name the system of each run
Gafid, seq 1 (5 x 48)
[[ 26  19 -21  33   5 -11  26  -3 -17   0 -22 -24  -2 -21  -6 -33   5 -10
  -25  19 -10   1 -32   0 -11  -7  -4  18  16   0  28  19  17  20 -10  -7
   13 -14 -16  -5   2 -13   9   5  29   1  14  18]
 [  2  -9 -24  25   2 -19 -30 -12 -22  18   1 -18  -8   9 -21 -20  12   0
  -17  -1  -2 -13 -19 -11  -6  -2 -12  14  20 -18   4  33 -14  19 -23   5
   17   5 -33 -12 -18 -17   7   9  20 -14   0   7]
 [-16 -25  -2  -5  -1  -7 -54  -9 -11  17  17   2  -1  26 -19   5  14  10
    2 -15   2 -16   1 -12   2   6  -7   0   6 -20 -21  19 -26   0 -16   9
    3  13 -18 -10 -22 -11   6   9  -6 -15  -8  -5]
 [-24 -15  14 -28  -3   8 -27   6  10   2  14  18   9  20  -1  24   1   8
   20 -14   3  -6  20  -6   5   7   4 -10 -10  -3 -27  -5 -11 -13   2   7
   -5  13  12   3  -5   3  -4   0 -18  -4 -15 -15]
 [-11   6  13 -25   1  12  16  15  18 -12  -3  22  16  -4  16  19  -6   3
   12  -2   0   3  14   1   5   1  10  -8 -18  12  -7 -18   9 -15  11   3
  -10   0  28   8  16   9  -3  -4 -11   6  -6 -11]]
birun, seq 2 (5 x 48)
[[  0  22 -10   8   1   7  42  16   9 -11  -8  13   1 -22   5  -1  -7 -17
   -3   6  15  16  -4   8  -9   6  -4  -2  -1  12  10 -15  19  15  -4   5
    0 -12   8   2  24   7   0   0   3  19   5  -1]
 [ -1  11  22 -23  -5   2  25  14  19 -10 -11  13  22  -8   4  10   2  12
    2   1   9   2   6   0  -5  -3  18  19  -6  13   2 -18  15  -5   9  -4
    0   4  29  -1  21   9   2  -9   3   8  -7  -2]
 [ -5  -7  30 -26  -3  -1 -12   5  10   1  -5  -1  21  11   1   7   6  21
    6  -2  -5  -7   6  -7   0  -5  23  21  -2   2 -10  -4   1 -14  10  -5
    2  16  22  -2   2   0   1  -9   1  -8 -11  -2]
 [ -6 -17   7 -10   0  -6 -32  -6  -5   6   3  -4   5  15  -5   2  11  17
    0  -6 -10 -15  -1 -10   6  -6   8   4   0 -11 -12  13 -12  -9   0  -1
    2  11   0  -2 -13  -9   4   2   0 -17  -8   0]
 [ -1 -10 -17  14   5  -3 -25  -7 -14   9   7  -4  -4   7  -7  -6   8  -2
   -3  -4  -8  -9  -8  -6   1   0 -12  -9   5 -12  -5  20 -10   2 -13   9
    1  -5 -20   2 -16 -10   3   8  -2 -12   1  -1]]
foge, seq 3 (5 x 48)
[[-27 -14 -31   8  -2  -5 -32  -7 -22  14  26  26 -18  18 -23   9  12 -14
   -5 -18  33 -10   5  -1  -7  25 -24 -10   6 -17 -13  14 -30  29 -34  17
    2   7 -30 -19 -14 -11  10  15  -5   6 -11  -3]
 [ -7  11 -46  31   5   3  15   0 -21   2   9  15 -22 -11 -10  -7   1 -35
  -12   0  18   7  -9   7 -12  20 -32 -20   4  -6  11   9  -3  33 -29  15
    0 -17 -27  -4  -1  -8   5  16   3  15   6   4]
 [ 16  23 -34  29  13   6  39   6  -3  -9 -13   1 -10 -32  14 -12 -10 -26
  -10  11  -6  11 -17   9  -3   2 -21 -20  -5   8  20   1  20  12  -7   5
   -5 -27 -10  10  14  -2   2   9   6  10  16   5]
 [ 23  20   1   8  10   9  36   8   5 -15 -27 -13   9 -27  23 -17 -10  -3
   -3  15 -31   5 -13   0   7 -14   6  -3 -11  11  18   1  30 -15  18  -9
   -1 -19  18  19  12  -1  -4  -6   7  -6  11   3]
 [ 16   2  21 -14   1  -2   2   5  12  -7 -20 -14  20  -7  15  -4  -1  23
    4  10 -29  -4  -6  -4  10 -22  23  16  -5   7   2   0  17 -25  21 -12
    0   5  23  12   5   1  -2  -7   8 -14   1   0]]

runs to name
seq 4 (5 x 48)
[[ 16  15   5   2  -2 -10  30   4   3  -6 -18  -6  15 -18  -5 -13  10   8
  -18  12  12  -1 -13   1 -15  -6  15  31   8  11  19  -4  13  11  -4  -6
    7   0   7  -9  18  -2  13  -7  19   7   3  15]
 [ 18  -2  -1   6   0 -17  -5  -8 -13   4 -13 -19   6  -3 -10 -18  16  16
  -19   9  -5 -10 -20  -5  -6  -8   8  27  12  -5  12  21  -1   6  -6 -10
   12   5 -11  -9  -4 -14  12   0  22 -11   3  15]
 [  5 -16  -3   1   2 -10 -33 -11 -16   9   2 -12   3  11  -5  -8  13  17
   -8  -2 -15 -18 -13 -11   4  -6   1   5   4 -14  -5  23 -12  -3  -4  -5
    4   7 -12  -2 -18 -15   5   4   7 -18  -1   6]
 [-10 -14   1 -12   5   3 -30   0  -4   2   4   4   4  13   2   7   1   5
   10 -10 -17 -12   3  -8  10  -2  -3 -14 -11  -8 -15  11  -7 -12   2   3
   -1   5   0   7 -15  -6  -4   3  -9 -16  -6  -9]
 [-12   0   0 -11   5  11  -5   9   5  -6   5  15   2   2  10  14  -8  -8
   14  -9  -8   1   7   0   9   4  -8 -22 -13   0 -12  -4   4  -8   4   5
   -6  -4  10  13  -1   3  -6   4 -14  -3  -7 -14]]
 : Gafid
seq 5 (5 x 48)
[[ 13  18  31 -21   0   1  40  16  28 -13 -26  -3  29 -21  13   3   1  16
    1  14  -3   6   0   0  -7 -15  30  30  -6  21   7 -21  28 -12  18  -8
    3   1  38   3  31  10   4 -14   7   7   1   4]
 [  4  -8  40 -30  -4   0 -11   3  22  -1  -8  -8  26   9  10   9   2  33
   11   2 -21  -7   5 -11   8 -17  31  18  -4   3 -15  -7   6 -30  26 -11
   -1  14  32   7   5   4  -4 -12   0 -16  -7  -4]
 [ -8 -23  11 -19   2  -1 -45  -4  -8   5   4  -2   7  23   2   8   4  21
   12  -8 -25 -18   4 -12  15  -5   8  -7  -7 -12 -18  15 -13 -22   8  -3
   -4  14   5   7 -21  -8  -5   1  -6 -25  -8  -8]
 [-11 -15 -22  10   7   3 -38  -9 -17  11  15   4 -14  14  -8   2   4  -8
    5 -12  -8 -10  -3  -7   7   7 -21 -23   0 -19 -15  21 -18   2 -14  11
    0  -2 -25   4 -24 -11  -1  14 -11 -12  -2  -7]
 [-10   5 -35  23   4   5   2  -1 -12   3  13  15 -15  -4  -7  -2   0 -24
   -5  -3  13   5  -2   4  -6  15 -26 -22   4  -8   1   8  -7  20 -22  13
   -2  -9 -20  -3  -3  -5   3  11  -3   8   2  -2]]
 : birun
seq 6 (5 x 48)
[[-18 -13 -22   8  -5 -11 -31  -7 -18  13  20  15 -12  16 -27   2  17  -4
  -11 -12  30  -9   0  -4 -13  18 -15   3  12 -15  -7  13 -26  26 -30  13
    5  12 -26 -20 -11 -11  13  14   2   4  -9   2]
 [ -5  11 -33  23   2   1  17   1 -11   3   9  15 -12 -11 -13  -4   4 -24
  -13   0  27   4  -8   6 -13  17 -23  -8   6  -3   8   3  -3  31 -25  14
    2 -12 -20 -12   6  -5  10  12   2  18   2   4]
 [  6  21 -25  19  10   8  38   9   1 -10  -7   9  -6 -24   8  -5  -8 -24
   -4   8   1  12 -10   9  -4   5 -14 -14  -4   8  13  -5  17  11  -6   7
   -4 -21   0   7  17   4   2   5   2  14  11  -1]
 [ 14  17   1   2   7  14  31   8   6 -14 -22  -5   7 -19  22  -8 -11  -9
    2  11 -28   5  -7   1   7  -7   3 -13 -15   9  10   0  25 -13  18  -6
   -3 -16  18  19   8   0  -6  -4   0  -5   6  -3]
 [ 11   0  13 -13   3   1  -2   3   5  -5 -16 -12  13  -3  15  -3  -3  18
    3   5 -29  -6  -6  -7  13 -16  15   4  -8   2   2   3  13 -21  16 -11
   -1   1  17  14   0  -4  -3  -5   4 -17   0  -2]]
 : foge
seq 7 (5 x 48)
[[ 12   9 -31  16  21  14   7   0 -14 -12 -17  -6  -9 -19  32 -11 -15 -19
    6   4 -47  -3 -13  -1  23  -8 -21 -49 -26  -3   9  18  18 -21   9  -1
  -12 -29  -5  31  -8 -13 -11  10  -9 -20  17  -8]
 [-14  14 -19  -2  13  26  19  16  11 -15   4  26  -5 -13  24  17 -20 -29
   21  -6 -12  14   9   8  11  10 -22 -49 -26   6  -8 -12  13 -12   6  12
  -16 -21  12  22   7   8 -13   7 -25   9   2 -20]
 [-32   2   5 -23   0  16   5  19  25  -7  18  44   8   2   1  33  -2  -8
   19 -14  31   8  26   4  -4  16  -6 -14 -16   7 -22 -27  -3   4  -7  18
  -10   3  17   0  19  16   0   3 -27  20 -13 -17]
 [-30  -7  20 -22 -13   0 -11  11  18   9  24  28   8  20 -23  23   8   7
   11 -13  41   4  23  -4 -18  15   9  22  12  -1 -24 -20 -17  13 -12  12
    5  20  12 -18   9  13   6   0  -8  18 -21  -9]
 [ -9 -16  15  -7 -11 -16 -24  -5   0  17  13   0   7  16 -31   0  21  17
   -9  -3  28  -9  -1 -10 -16   5  13  40  22  -8 -12   6 -19  17 -15   4
   14  21  -8 -23  -5  -4  13  -1  10   3 -12  12]]
 : birun
seq 8 (5 x 48)
[[-34  -6   4 -24  -3   7 -10  14  16   1  23  38   7  15  -8  31   4  -5
   17 -17  32   3  26   1  -6  18  -6  -7  -7   1 -28 -19 -14   6 -11  18
   -5  10  10  -4  10  12   2   4 -22  15 -15 -17]
 [-26  -9   6 -11  -9  -6 -14   4   7  11  22  21   5  17 -26  14  12   5
    2 -11  40   1  12  -4 -16  15   2  21  14  -4 -16  -8 -19  20 -20  11
    6  20  -3 -20   6   6  11   2  -3  13 -16  -5]
 [ -3  -9   3   4  -6 -15 -14  -3  -5  14   6  -4   7   6 -27  -6  20  12
  -14   0  27  -8  -6  -6 -18   2   7  35  22  -7  -1   7 -16  21 -21   6
   12  14 -15 -21   1  -6  15   2  14   5  -7  12]
 [ 16   2  -6  10   1 -16  -1  -7 -11   4 -12 -19   8  -6 -12 -19  16  11
  -20   8  -3  -9 -20  -6 -10  -8   6  27  12  -5  14  18   1  13  -9  -5
   11   3 -11 -10  -2 -12  12  -1  23  -8   3  14]
 [ 26   8  -6  13   7  -3  13  -6 -10  -2 -19 -24   5 -17  11 -24   2   5
  -14  16 -25  -6 -22  -4   4 -11   5   4   1  -1  19  15  13  -4   6 -10
    2 -10  -1   7   0 -11   2   0  16 -16  10  10]]
 : birun
seq 9 (5 x 48)
[[-23  -1  -8 -13   8  28  -2  12  13  -9  15  32  -5   2  19  26 -15 -20
   27 -13  -6   7  21   3  14  13 -19 -51 -25   0 -25 -16  -1 -17   5  16
  -19 -11  13  20  -1  10 -12   8 -35   5  -5 -22]
 [ -3  -9 -24  11  14  14 -28  -5 -15   4   4  -4 -13   4  15  -4 -11 -12
   12  -7 -39  -9  -3  -7  24   0 -23 -47 -15 -15 -12  22  -4 -19   4   7
   -6 -14 -15  23 -27 -12 -11  11 -15 -23   5 -11]
 [ 15  -9 -25  29   9  -8 -23 -13 -27   9  -6 -28 -12   1   0 -25   1  -2
  -11   7 -34 -12 -26 -10   8  -8 -13  -8   9 -19   8  37  -1  -2  -6  -5
    8  -8 -26   5 -27 -20  -1  11  16 -22  11   7]
 [ 19   5 -11  19   1 -19   2  -6 -15   5 -16 -21   3  -9 -14 -25  14   7
  -22  11  -2  -7 -24  -5 -11  -8   4  29  16  -3  17  22   3  15 -11  -6
   14   0 -16 -10  -3 -15  13   2  28  -7   7  16]
 [ 12  13  10  -3  -5 -11  26   6   6  -3 -14  -1  17 -15 -10  -7  12   9
  -16  10  20   1  -8  -1 -16  -4  18  36   8  10  15  -6   9  13  -5  -6
    7   5   9 -13  19   0  14  -7  18  10  -1  13]]
 : foge
